In the data rows, 50 means zero.
Some points:
(52 74 52 60 56 60 57 57 53 45 65 58 21 54 71 65 52 64 55 51 52 63 46 48 61 51 86 59 42 55 46 38)
(51 44 53 38 49 36 37 29 34 27 30 50 66 52 55 29 45 54 44 53 47 41 50 53 46 47 32 38 61 62 50 49)
(41 48 42 55 44 47 53 52 58 73 48 39 63 46 23 45 55 18 58 45 48 55 58 54 50 46 38 55 58 42 53 73)
(42 49 44 59 46 49 51 54 60 80 49 40 57 42 26 48 53 18 54 42 47 56 56 55 50 49 42 54 61 44 51 73)
(35 46 42 67 45 44 52 46 55 75 51 41 48 48 34 47 56 20 62 35 48 68 56 61 46 45 49 54 62 61 54 80)
(49 43 56 36 45 37 38 33 33 36 33 46 69 55 60 69 44 54 41 55 51 40 48 56 41 47 58 36 59 60 49 51)
(57 73 48 52 57 61 60 62 59 41 65 56 39 51 53 58 51 66 53 54 53 54 49 39 67 52 72 58 39 40 51 32)
(40 47 41 59 48 47 53 49 60 71 49 42 58 46 22 50 55 19 58 40 47 58 58 53 46 48 37 54 60 46 51 74)
(57 76 49 51 51 63 59 60 58 48 67 57 83 49 53 36 51 64 52 53 51 51 48 43 36 56 22 58 41 40 52 34)
(57 14 48 51 56 62 60 62 58 47 65 56 38 52 53 38 53 64 51 54 51 53 47 39 32 49 24 58 41 39 50 34)
(60 72 46 54 59 63 62 56 58 32 62 57 38 50 50 62 49 63 53 55 53 59 53 39 58 49 71 61 40 44 49 33)
(65 09 42 50 65 65 68 61 62 23 61 55 48 48 34 40 52 64 54 61 54 55 57 27 22 52 09 64 38 36 51 25)
(48 47 61 32 43 38 33 38 35 50 31 46 71 48 63 69 46 57 37 52 49 29 44 56 50 48 60 33 57 48 50 53)
(59 14 46 54 56 65 63 56 58 38 66 57 36 53 47 41 52 61 53 53 52 59 51 40 27 49 22 58 42 47 49 33)
(33 51 41 64 40 42 50 45 57 88 53 41 51 48 30 46 57 21 56 34 50 62 52 62 55 43 49 46 62 55 56 80)
(41 48 45 55 46 46 53 51 59 78 49 42 56 44 26 45 50 13 55 45 50 55 62 56 48 49 36 56 63 43 51 74)
(45 45 63 38 44 37 32 36 34 45 32 50 60 54 66 76 44 51 40 52 48 37 43 63 45 46 67 34 62 59 47 53)
(47 41 59 38 46 37 35 33 34 40 31 48 67 52 59 72 45 55 42 54 48 36 44 57 41 46 60 35 59 55 47 52)
(59 14 50 55 56 63 59 57 56 44 61 59 24 50 61 44 47 62 55 51 49 59 48 45 27 51 25 61 45 49 46 35)
(47 47 60 33 44 37 32 41 35 50 29 45 54 52 66 30 44 56 37 52 49 27 44 59 60 61 39 35 60 52 47 54)
(40 45 40 60 46 46 52 47 58 71 51 39 59 46 22 42 54 21 58 42 49 61 59 53 49 46 41 55 61 47 53 73)
(40 50 45 58 43 47 52 54 59 79 51 39 57 43 29 42 53 17 57 43 46 53 57 56 53 47 41 54 59 41 54 74)
(59 76 47 52 55 64 61 60 56 38 67 57 39 52 53 59 52 66 55 56 53 56 52 40 63 51 72 60 38 43 49 34)
(45 50 66 37 41 36 30 40 34 54 32 49 55 49 74 29 43 55 39 49 47 34 40 63 60 50 47 33 61 58 47 58)
(48 42 59 41 50 37 38 34 34 34 32 49 65 53 63 71 46 54 43 55 51 40 47 57 41 47 61 36 61 58 48 54)
(55 77 51 52 56 63 57 66 59 47 65 56 37 48 54 63 53 65 51 53 54 51 44 40 70 53 75 56 39 37 50 34)
(60 80 50 49 55 29 58 49 61 48 64 57 34 50 54 45 50 64 49 54 52 49 46 40 34 51 22 57 54 67 47 32)
(56 17 51 51 53 62 59 63 55 51 65 56 37 52 62 41 52 64 48 52 52 50 47 42 35 51 27 58 40 41 50 34)
(45 45 54 39 47 36 35 33 30 33 31 47 70 55 58 30 51 59 44 48 49 39 46 56 51 47 40 34 56 62 52 52)
(48 46 64 68 43 53 31 72 35 54 29 50 61 47 73 26 45 56 39 51 48 33 41 61 60 48 43 34 36 56 46 57)
(39 45 45 56 44 47 54 52 58 81 49 41 58 46 27 59 52 16 55 45 48 55 58 58 52 46 61 53 62 43 51 74)
(55 79 49 55 53 60 59 60 54 51 69 55 33 51 60 59 53 69 54 50 54 59 47 44 69 50 82 54 40 46 52 36)
(53 76 46 62 56 60 61 54 52 38 68 60 28 56 61 64 54 69 57 46 51 66 48 44 58 50 82 57 40 56 51 37)
(55 39 51 34 50 39 43 34 35 22 31 45 74 53 42 30 47 57 46 57 51 35 54 48 52 60 25 40 53 52 52 44)
(39 45 40 65 48 45 54 44 56 68 51 42 54 47 29 47 54 18 60 38 49 65 61 58 40 47 43 54 62 57 54 78)
(49 47 60 34 45 38 33 38 34 46 30 49 66 52 61 31 45 54 41 51 49 35 43 60 56 47 37 35 60 55 48 52)
(57 15 49 52 55 60 60 62 56 42 65 56 40 51 54 39 50 65 53 54 52 55 48 40 32 49 24 59 38 41 51 32)
(54 76 46 57 55 60 59 56 53 44 69 60 31 54 58 64 54 67 55 49 53 62 44 45 62 50 81 55 38 51 51 35)
(56 15 47 52 55 62 60 59 58 43 66 56 38 51 52 40 52 65 52 54 51 53 49 40 31 51 24 59 38 41 52 34)
(46 47 64 34 42 38 31 42 33 53 31 49 52 52 71 29 44 54 38 55 49 30 40 63 60 60 44 35 59 53 45 55)
(48 45 60 35 43 37 32 34 36 47 31 48 55 51 62 26 45 57 38 52 48 33 46 57 59 59 37 33 60 55 49 54)
(55 72 49 58 57 62 58 57 56 39 65 57 30 55 56 66 51 65 55 52 50 59 48 44 60 50 76 58 40 48 47 34)
(51 40 59 39 49 34 35 27 34 29 26 51 53 54 64 78 41 47 45 53 48 43 49 62 32 48 56 39 65 65 43 53)
(59 80 51 48 53 64 60 61 60 51 64 56 36 49 55 57 51 64 49 55 52 50 49 39 71 48 71 56 42 38 50 33)
(58 76 46 51 57 64 59 59 59 41 64 57 41 47 49 59 52 67 52 52 52 52 50 37 65 49 73 58 40 39 53 31)
(45 47 62 34 42 36 31 37 34 54 30 48 53 50 67 29 44 55 39 50 48 30 42 61 61 61 40 33 60 53 49 54)
(38 52 42 58 45 46 52 50 58 83 54 41 70 44 23 57 58 22 55 40 48 55 53 53 52 62 63 47 60 43 58 74)
(48 45 59 68 45 53 34 68 35 41 30 47 66 51 61 30 45 55 40 52 50 36 44 57 56 48 37 35 33 57 51 52)
(60 74 50 49 55 63 58 64 58 48 62 56 33 50 57 62 48 61 48 58 51 51 48 40 70 51 71 62 41 38 47 34)
(55 15 48 58 56 59 61 55 54 40 64 59 27 55 60 47 49 64 57 49 50 61 51 44 28 51 30 57 39 53 48 36)
(47 42 60 35 47 38 32 40 36 40 31 46 69 52 58 76 43 55 39 53 51 30 44 56 46 48 58 36 59 52 46 52)
(56 76 50 54 55 61 58 61 58 45 62 58 28 49 62 63 49 64 53 54 49 57 47 42 66 50 78 59 42 45 48 35)
(45 49 41 41 45 47 53 54 64 82 49 38 59 42 21 54 50 13 50 46 48 51 58 54 51 45 54 55 36 62 51 73)
(50 41 57 37 47 37 36 31 35 38 31 47 57 51 57 29 44 56 42 52 49 37 48 56 51 61 35 37 58 57 50 52)
(56 76 43 55 55 61 65 56 56 33 63 58 42 54 48 58 53 67 58 53 51 61 53 36 64 50 71 59 37 47 53 31)
(60 13 45 55 60 62 65 56 58 31 64 58 34 50 46 44 53 65 55 56 51 58 52 36 25 51 21 60 39 48 52 31)
(44 44 37 58 49 47 55 50 59 64 51 40 63 46 21 42 55 17 58 46 51 59 62 52 44 46 35 57 60 44 52 72)
(44 47 42 53 48 45 53 53 64 75 46 40 60 40 22 43 51 16 54 47 47 54 60 52 50 48 34 57 62 40 51 73)
(48 46 60 36 44 38 34 36 34 45 31 49 67 50 65 72 46 56 39 52 48 32 45 59 48 48 60 35 60 55 49 54)
(56 76 48 57 54 60 60 56 54 44 66 56 29 58 60 61 49 64 51 53 53 60 46 44 63 49 78 60 41 51 45 36)
(44 47 38 50 48 45 57 49 58 67 45 41 57 43 22 59 57 20 59 41 47 61 61 51 44 46 54 56 32 72 55 75)
(40 39 41 65 49 45 53 47 55 64 49 42 50 49 32 62 53 17 61 41 50 65 59 59 36 48 62 58 59 55 49 79)
(46 43 57 40 50 37 35 29 35 29 31 48 62 52 61 32 46 55 46 50 48 43 50 60 44 48 38 38 60 64 49 54)
(55 74 48 55 55 65 61 62 55 42 65 57 34 52 60 62 53 65 52 51 53 57 48 42 63 51 76 59 40 44 49 37)
(57 75 48 52 55 62 60 62 57 45 64 57 39 52 53 60 54 66 53 52 52 53 49 40 66 50 73 59 41 42 50 31)
There is one direction along which these points spread out most. Where along it does each point below lie, from 0 to 99? 50 is the average, and the first point above lies past it.
(45 50 66 37 41 36 30 40 34 54 32 49 55 49 74 29 43 55 39 49 47 34 40 63 60 50 47 33 61 58 47 58) 36
(50 41 57 37 47 37 36 31 35 38 31 47 57 51 57 29 44 56 42 52 49 37 48 56 51 61 35 37 58 57 50 52) 36
(45 45 54 39 47 36 35 33 30 33 31 47 70 55 58 30 51 59 44 48 49 39 46 56 51 47 40 34 56 62 52 52) 36
(60 80 50 49 55 29 58 49 61 48 64 57 34 50 54 45 50 64 49 54 52 49 46 40 34 51 22 57 54 67 47 32) 59
(41 48 42 55 44 47 53 52 58 73 48 39 63 46 23 45 55 18 58 45 48 55 58 54 50 46 38 55 58 42 53 73) 34
(56 76 50 54 55 61 58 61 58 45 62 58 28 49 62 63 49 64 53 54 49 57 47 42 66 50 78 59 42 45 48 35) 73
(44 44 37 58 49 47 55 50 59 64 51 40 63 46 21 42 55 17 58 46 51 59 62 52 44 46 35 57 60 44 52 72) 35
(45 47 62 34 42 36 31 37 34 54 30 48 53 50 67 29 44 55 39 50 48 30 42 61 61 61 40 33 60 53 49 54) 35
(55 77 51 52 56 63 57 66 59 47 65 56 37 48 54 63 53 65 51 53 54 51 44 40 70 53 75 56 39 37 50 34) 73
(55 15 48 58 56 59 61 55 54 40 64 59 27 55 60 47 49 64 57 49 50 61 51 44 28 51 30 57 39 53 48 36) 60
(42 49 44 59 46 49 51 54 60 80 49 40 57 42 26 48 53 18 54 42 47 56 56 55 50 49 42 54 61 44 51 73) 35
(59 14 50 55 56 63 59 57 56 44 61 59 24 50 61 44 47 62 55 51 49 59 48 45 27 51 25 61 45 49 46 35) 59
(40 47 41 59 48 47 53 49 60 71 49 42 58 46 22 50 55 19 58 40 47 58 58 53 46 48 37 54 60 46 51 74) 35
(35 46 42 67 45 44 52 46 55 75 51 41 48 48 34 47 56 20 62 35 48 68 56 61 46 45 49 54 62 61 54 80) 35
(39 45 45 56 44 47 54 52 58 81 49 41 58 46 27 59 52 16 55 45 48 55 58 58 52 46 61 53 62 43 51 74) 36
(57 14 48 51 56 62 60 62 58 47 65 56 38 52 53 38 53 64 51 54 51 53 47 39 32 49 24 58 41 39 50 34) 59
(51 44 53 38 49 36 37 29 34 27 30 50 66 52 55 29 45 54 44 53 47 41 50 53 46 47 32 38 61 62 50 49) 36
(46 47 64 34 42 38 31 42 33 53 31 49 52 52 71 29 44 54 38 55 49 30 40 63 60 60 44 35 59 53 45 55) 36
(39 45 40 65 48 45 54 44 56 68 51 42 54 47 29 47 54 18 60 38 49 65 61 58 40 47 43 54 62 57 54 78) 35
(59 14 46 54 56 65 63 56 58 38 66 57 36 53 47 41 52 61 53 53 52 59 51 40 27 49 22 58 42 47 49 33) 59
(48 46 64 68 43 53 31 72 35 54 29 50 61 47 73 26 45 56 39 51 48 33 41 61 60 48 43 34 36 56 46 57) 42
(60 13 45 55 60 62 65 56 58 31 64 58 34 50 46 44 53 65 55 56 51 58 52 36 25 51 21 60 39 48 52 31) 61
(44 47 42 53 48 45 53 53 64 75 46 40 60 40 22 43 51 16 54 47 47 54 60 52 50 48 34 57 62 40 51 73) 34
(52 74 52 60 56 60 57 57 53 45 65 58 21 54 71 65 52 64 55 51 52 63 46 48 61 51 86 59 42 55 46 38) 74
(47 42 60 35 47 38 32 40 36 40 31 46 69 52 58 76 43 55 39 53 51 30 44 56 46 48 58 36 59 52 46 52) 39
(40 50 45 58 43 47 52 54 59 79 51 39 57 43 29 42 53 17 57 43 46 53 57 56 53 47 41 54 59 41 54 74) 35
(56 17 51 51 53 62 59 63 55 51 65 56 37 52 62 41 52 64 48 52 52 50 47 42 35 51 27 58 40 41 50 34) 59
(55 39 51 34 50 39 43 34 35 22 31 45 74 53 42 30 47 57 46 57 51 35 54 48 52 60 25 40 53 52 52 44) 38
(60 74 50 49 55 63 58 64 58 48 62 56 33 50 57 62 48 61 48 58 51 51 48 40 70 51 71 62 41 38 47 34) 72
(40 39 41 65 49 45 53 47 55 64 49 42 50 49 32 62 53 17 61 41 50 65 59 59 36 48 62 58 59 55 49 79) 38
(48 45 60 35 43 37 32 34 36 47 31 48 55 51 62 26 45 57 38 52 48 33 46 57 59 59 37 33 60 55 49 54) 35
(56 15 47 52 55 62 60 59 58 43 66 56 38 51 52 40 52 65 52 54 51 53 49 40 31 51 24 59 38 41 52 34) 59
(57 75 48 52 55 62 60 62 57 45 64 57 39 52 53 60 54 66 53 52 52 53 49 40 66 50 73 59 41 42 50 31) 72
(58 76 46 51 57 64 59 59 59 41 64 57 41 47 49 59 52 67 52 52 52 52 50 37 65 49 73 58 40 39 53 31) 72
